128 stands for zero in the data rows.
Here are some points:
115;131;112;100;137;150;121;141;132;124;140;141;132;120;143;107;127;128;139;119;124
149;146;155;79;137;144;81;139;110;136;152;162;156;156;148;95;137;137;146;85;99
110;122;103;141;139;103;140;119;135;130;133;121;123;103;110;140;119;129;120;141;145
145;115;134;185;120;98;138;104;149;119;100;93;111;129;105;171;110;131;108;175;164
110;126;126;127;144;131;129;138;113;117;137;146;133;111;128;131;124;131;125;114;119
144;120;130;147;146;125;134;113;148;117;108;129;118;120;90;130;109;132;110;148;171
120;95;123;151;128;120;140;128;133;112;107;123;116;91;141;150;112;139;115;149;140
127;136;126;126;139;131;154;127;137;138;116;129;126;119;103;128;115;135;118;141;138
135;108;142;120;113;149;125;161;135;132;163;151;121;123;131;106;118;126;137;108;105
139;108;133;190;127;81;141;104;144;118;81;88;110;117;95;192;116;123;127;187;157
142;134;158;126;122;118;120;117;131;126;136;139;129;133;118;135;135;131;140;128;130
131;124;140;131;129;132;132;110;135;120;128;107;81;133;124;129;119;137;112;118;135
145;144;128;72;124;157;118;147;133;159;158;150;141;140;156;92;115;122;137;90;110
113;120;130;187;135;99;164;80;150;105;108;100;99;117;95;191;146;138;99;167;161
140;138;141;107;122;133;136;147;125;136;141;174;141;141;139;122;138;125;127;116;93
136;157;114;13;119;184;88;173;100;170;173;183;162;160;187;62;115;139;130;45;95
133;122;127;130;133;130;139;128;140;134;121;141;120;125;130;129;113;115;132;119;136
136;106;108;153;135;125;137;90;131;124;111;118;112;105;124;147;127;143;124;150;147
151;131;121;57;134;157;86;167;113;125;146;183;160;162;163;95;124;134;109;75;106
117;157;118;43;124;146;66;149;100;145;162;151;151;163;169;94;123;131;127;73;96
152;109;126;187;119;93;155;106;159;127;108;91;92;115;112;180;126;119;117;170;152
111;130;124;166;140;128;154;101;146;122;111;107;106;124;122;136;132;115;117;155;142
123;158;123;39;117;149;104;174;85;167;165;194;159;136;163;70;119;132;136;72;87
122;122;119;132;129;132;134;134;137;124;119;117;126;118;137;116;134;113;131;137;123
144;119;127;91;131;144;98;152;123;128;150;141;141;124;139;103;101;132;134;96;120
Here are 24 more points, each followed by its number:
125;156;101;43;134;170;93;168;109;148;160;188;183;170;143;68;119;143;141;63;118 0
113;140;106;135;131;125;115;144;135;125;124;125;154;131;122;115;130;120;142;125;135 1
121;160;119;75;136;152;129;160;114;147;140;166;155;143;127;85;118;135;120;93;120 2
140;166;136;73;151;127;104;158;96;143;159;195;168;143;137;105;131;134;138;94;91 3
132;161;126;52;146;157;102;159;92;149;174;176;158;159;156;80;121;127;171;55;108 4
124;93;118;255;132;70;185;73;168;77;66;37;91;71;41;200;123;112;115;236;191 5
128;147;133;68;125;163;122;164;116;142;151;180;178;165;166;95;139;116;129;85;82 6
141;138;139;129;126;114;138;128;138;123;113;122;126;128;106;136;123;123;116;137;127 7
128;118;129;161;118;94;141;115;145;118;118;112;101;129;113;170;131;130;112;145;132 8
116;110;124;173;125;130;152;113;136;116;111;99;115;99;117;141;119;114;131;158;151 9
117;100;120;176;134;113;152;108;155;112;86;95;129;111;87;157;119;130;124;167;164 10
131;160;140;69;122;157;83;156;92;131;175;177;172;165;163;75;145;121;136;67;97 11
146;164;133;87;126;132;129;153;106;147;151;186;162;146;151;106;145;135;120;107;101 12
138;124;125;114;118;144;124;137;127;115;152;144;150;143;157;133;157;127;124;112;121 13
136;120;128;162;127;117;151;112;149;125;101;98;101;107;103;140;120;122;134;160;147 14
147;139;135;106;107;131;107;119;125;153;134;126;117;148;150;141;123;136;132;97;111 15
142;175;130;28;128;159;82;177;97;145;191;187;182;188;154;59;143;128;146;41;80 16
140;131;127;157;139;108;128;111;137;113;114;109;115;124;106;160;130;146;119;154;142 17
118;152;120;66;114;146;107;150;119;149;150;147;142;153;160;117;149;129;116;106;102 18
121;89;112;255;140;64;193;73;193;84;47;16;73;58;35;232;112;109;118;255;218 19
126;134;114;93;125;157;114;156;127;134;144;144;140;129;158;87;127;122;141;99;107 20
129;92;127;228;145;97;175;86;165;104;61;63;93;74;70;188;125;124;114;220;167 21
134;160;121;27;118;136;73;172;85;159;196;193;181;175;180;72;153;153;134;26;96 22
136;99;123;209;133;95;182;70;157;105;75;51;72;86;90;201;118;130;112;215;184 23
Which two of these numbered points are nearest to each point below, ignoring the direction in which the first points spread most? Their numbers follow each, nearest first.
124;149;114;51;133;175;92;180;103;151;170;193;175;158;178;49;138;121;141;57;83 > 20 1
145;142;119;72;114;170;76;183;114;142;172;169;154;153;167;72;124;123;135;87;93 > 20 14
111;136;123;131;139;126;134;92;121;115;109;108;88;105;130;140;115;125;135;143;131 > 23 14
155;141;134;74;115;148;90;138;113;148;152;150;135;168;161;111;116;135;141;82;114 > 15 17
126;129;115;128;141;146;141;127;139;124;144;147;125;111;139;116;141;118;148;120;120 > 20 9
129;132;151;139;132;129;165;135;131;135;123;140;123;130;130;134;149;104;121;146;107 > 6 12
144;135;131;110;131;137;126;120;131;137;128;109;126;131;127;114;118;130;143;112;136 > 14 23
136;125;110;80;125;151;114;143;125;147;133;142;129;131;142;102;113;135;123;102;135 > 23 14
144;139;126;182;130;97;168;112;140;129;103;116;107;105;95;180;150;123;122;196;138 > 12 3
126;143;122;98;132;154;134;151;134;140;128;164;148;137;122;91;126;126;119;111;132 > 2 10
133;97;134;230;138;84;183;74;149;105;84;51;87;90;72;185;126;123;129;219;185 > 14 9
128;165;138;79;130;138;94;159;115;144;163;159;163;173;136;90;140;131;151;70;103 > 16 11
130;151;110;81;115;142;113;154;123;118;166;162;146;160;142;94;152;134;115;92;98 > 16 8
143;166;143;53;131;162;84;169;93;136;176;190;165;169;174;55;139;136;149;45;86 > 11 16
127;127;148;138;126;128;124;136;115;111;135;124;125;128;126;117;134;116;119;131;123 > 11 7
128;130;135;180;109;112;149;88;145;118;119;74;86;119;116;170;151;112;113;168;135 > 18 8
125;126;124;124;133;118;129;140;123;116;134;126;148;121;126;111;123;113;128;138;118 > 5 20
143;144;138;108;116;129;113;137;116;132;165;154;129;159;141;125;135;127;128;100;99 > 8 11
119;121;118;150;135;108;129;110;134;123;122;127;129;134;119;151;155;151;108;129;131 > 22 17
122;126;129;96;132;128;118;112;109;144;129;131;132;126;142;115;128;147;136;103;133 > 23 17
147;99;135;218;123;95;157;72;175;99;76;71;94;108;91;191;139;137;110;188;166 > 17 7
123;122;133;174;111;105;144;98;146;113;88;79;98;116;120;181;141;120;116;168;138 > 18 8
